0: [138 149  60 181 129  85 135  72 100 130 125 109 131 135  77  99 129 130
 119 169 140 149 169 145 160 157 124 150 190 151  93 138 171 135  31 181
  91 127  35]
1: [ 80  83 186 138 107 190 164 196 162 149 137 117 169 204 114 152  46  55
 108  29 156 154 118 116 105 160 178 119 213 171 111 154  29 202 145 214
 133 181 192]
2: [156 152 124  94 160 153 140  93 144 116 123 177 116  98 129 128 152 150
 142 163 149  91 113 102 158 100 121 102  83 102 121 125 201  88 109  75
 127 114 104]
3: [ 91 152 155 110 156 133 151 101 155 146 108 187 123 174 200 160 125 184
 144 149 158  90  90 134  86  80 142 138  75 130 140 113 137 130 159  53
 169  67 184]
4: [126  62 118 171 120 123 149 193  84 117 137  71 135 168  73 106  98 134
 106  69 105 172 150 118 138 154 129 137 188 176 120 134  33 190 161 205
 122 180 186]
5: [168  87 140 152 157 163 130 181  95 106 131  75 143  96  14  93 151 102
 115 144  32 172 154  86 155 139 116  84 133 142 104 171 102 115 128 177
 107 166 136]
6: [121  96 193 175  87  86 101 229 106 145 177  61 126 142 141 143  84  71
 142  84  71 161 118 137  81 191 134 168 166 116 112 147  15 199 187 240
 160 209 180]
7: [119  90 104 136 123 144 175 111 123 127 127  91 152 154  93 118 111 155
 120  84 158 162 160 121 197 160 108 124 168 158 127 112 122 116 103 146
  87 125 131]
8: [119  91 109 151  87 130 157 102  82 123  99  77 144 153  82 111  97 120
  97  97 111 159 187 128 170 151 126 120 195 169 118 139  94 134  90 186
  84 155 131]
9: [109 148 134 138 124 101 108 126 108 130 129 144 110  89 179 145 121 152
 129 125 119 103 103 141 120 121 151 137 102  85 149 101 164 110 157  99
 134 128 130]
10: [115 108 174 102 119 174 137 168 156 158 145 137 117 143 174 132 103 132
 148  90 117 132 104 134 117 131 157 105 106 109 142 103  97 132 188 116
 172 127 186]
11: [154 163  90 136 115 107 118  86 130 110 107 149 147 101 111 112 158 126
 111 146 126 119 160 139 133 120 123 123 120 116 124 147 189 114  62 108
 116  99  67]
12: [106 108 173  85 164 166 131 180 188 135 139 176 145 188 176 122 105 101
 163  54 142  99  76 118  72 123 151 120 132 175 134 124  66 197 191 138
 189 134 221]
13: [136 107 145 117 132 144 145 148 132 142 128 125 139 145 106 141 105  83
 111 107  99 159 134 118 100 126 130 125 158 132 115 157  95 142 111 175
 128 154 141]
14: [140 137  82 183  81  55 149 113 105 108 127  65 168 193 130 140 123 106
  92  90 168 178 167 154 114 174 124 183 200 173 102 137  99 163  58 193
  88 141  94]

[ 59  85 123  88 102 148 149 135 177 146 130 106 151 203 116 154  43 107
 123  48 195 116 129 159 140 146 141 128 209 179 114  86  46 164 159 156
 116 128 220] 1 12 7
[125 188  93 122 118 110 103  69 126 118  96 139 120 120 136 149 161 133
 112 169 129 106 170 188 125 110 104 120 113 100 153  87 189 113  91  91
 127  69  79] 11 2 9
[100 159 138  48 163 162 116  70 205 139  98 215 113 142 204 137 131 188
 139 154 232  87  96 136  87  49 161 114  92 118 164 107 150  87 183  11
 162  46 155] 3 2 9
[152  69 216 161 151 145 134 238  56 158 171  73 107 128  81 103 124  27
 125  59   0 187  92  79 108 145 109 109 119 104 127 218  68 183 151 229
 140 248 183] 6 5 4
[ 97 153 173  81 151 162 142  88 145 163 125 183 109 182 193 148  85  89
 148 115 193 127  75 159 121 149 208 142 120 143 111 129 157 156 149 130
 152 157 154] 10 3 12
[155 140 107 195 132  88 120 136  91  99 136 117 121 101  82 106 174 142
 137 154  72 124 136 121 151 135  83 139 127 123  83 121 152  91 106 122
  92 123 113] 11 0 9
[ 70 130 114 133  80 126 136 123 199 139 159 118 170 193 171 143  52  91
 138  59 192 141 121 148 105 177 149 164 221 184 114  80  79 198 142 153
 143 141 180] 1 12 13
[ 72 136 109 120 106 129 133 105 158 136 107 112 159 177 152 158  85 145
 119  89 203 107 152 150 138 114 134 109 166 155 144 104 107 128 139 108
 108  90 151] 7 10 9
[133 137 156  58 183 182 121  83 110 159 112 226  38  81 186 125 161 148
 154 219 140 111  77 162 123  74 172 110  35  76 150 119 215  83 141  61
 157 117  91] 2 9 3
[111 158 112 133 122  92 170 133 141 119 142 123 131 171 147 159 103  96
 112 110 143 184 130 123 115 154 148 145 157 125 111 139 141 140 102 156
 122 103 152] 13 7 14
[116 163  56 150  71 112 157  76 171  78  70  91 182 140  71 122 104 125
  93 100 214 140 202 131 151 151  99 111 203 189 118  91 127 134  68 136
  91  78  88] 7 8 14
[136 119 141 116 161 165 127 121  94 168 109 143 104 104 146 114 130 158
 157 176 107 107  98 113 156 116 135  87  40  98 138 140 186  86 121  63
 140 120 116] 2 9 11
[137 140 148  72 134 155 101 148 147 131 121 159 101  72 141 119 138 145
 145 169 106 102  96 122  93 109 137 101  70  74 158 118 129  77 188  77
 158 130 134] 9 2 10
[ 77 117 130  96 120 161 117 186 172 150 160 121 162 172 104 115  91 108
 133  77 139 104 111  94 106 125 101 136 186 188 140  90  37 182 169 138
 154 118 207] 12 10 13
[115 134 247  72 193 139 103 186 144 201 153 206  50 122 252 123 113 100
 183 166 113 102  34 130  47 132 207 146  34  72 142 145 146 153 229 106
 200 184 167] 10 3 9
[141 134  35 144  82 102 106 144 137 110  95  65 162 128  66 110 121 156
 103  93 131 127 211 103 120 134  64 116 168 150 157  97  73 124 112 105
 105  83 130] 7 8 11
[ 93 141 168  69 160 174  89 159 196 146 154 197  96 117 241 132 123 177
 183 147 149  81  41 147  91  70 145 132  59 111 161  85 113 111 238  50
 214  94 192] 3 10 9
[162  99 124 205 130 114 111 203  53  98 143  72 138 106  64  81 198 133
 129 134  50 123 154  87 145 130  53 105 124 114 138 105 118 119 116 138
 132 126 128] 5 13 7
[125 122  87 146 113 116 121 122 108 125 125 115 147 159  64 118 105 150
 113 124 148 140 150 106 139 131 100 132 174 152 121 121 115 118 101 148
  74 105 138] 7 8 13
[102 127 143  94 124 133 118  87 110 156 137 172 109 118 172 142 120 146
 160 159 147  93 100 164 147 134 147 127  87 102 146 118 167 117 117 105
 145 102 117] 9 2 3
[129 104 121 124 116 112 155 113 121 134 135  96 131 182 124 159  87 108
 118  94 139 166 154 138 125 144 163 158 173 148 103 180  81 161 110 191
  98 162 129] 13 8 14
[160  51 159 167  92 170 139 173  84  97 138  58 161 111  90 100 139  72
  89  74  63 208 146 136 178 160 111  75 143  96 134 150  89 145 131 174
 126 184 149] 5 13 4
[108 169 110 105 159 136 119 110 189 125 118 193 107 108 150 145 165 138
 140 182 150  96  86 133 116 105 153 151  86 152 108 116 159 114 154 100
 145 110 107] 2 9 3
[140 145 119 139 125 102 116 115 127  99 100 126 137 112  98 109 159 125
 113 112  99 127 154 120 121 102  87 119 137 143 139 133 123 118 110 146
 115 118 109] 11 13 7
[128 138  95 105 123 128 112 114 139 108  97 132 126 123  92 151 126 152
 103 138 140 106 138 131 111 117  95 118 136 115 137 113 131 124 106 124
 108 111 127] 11 9 2
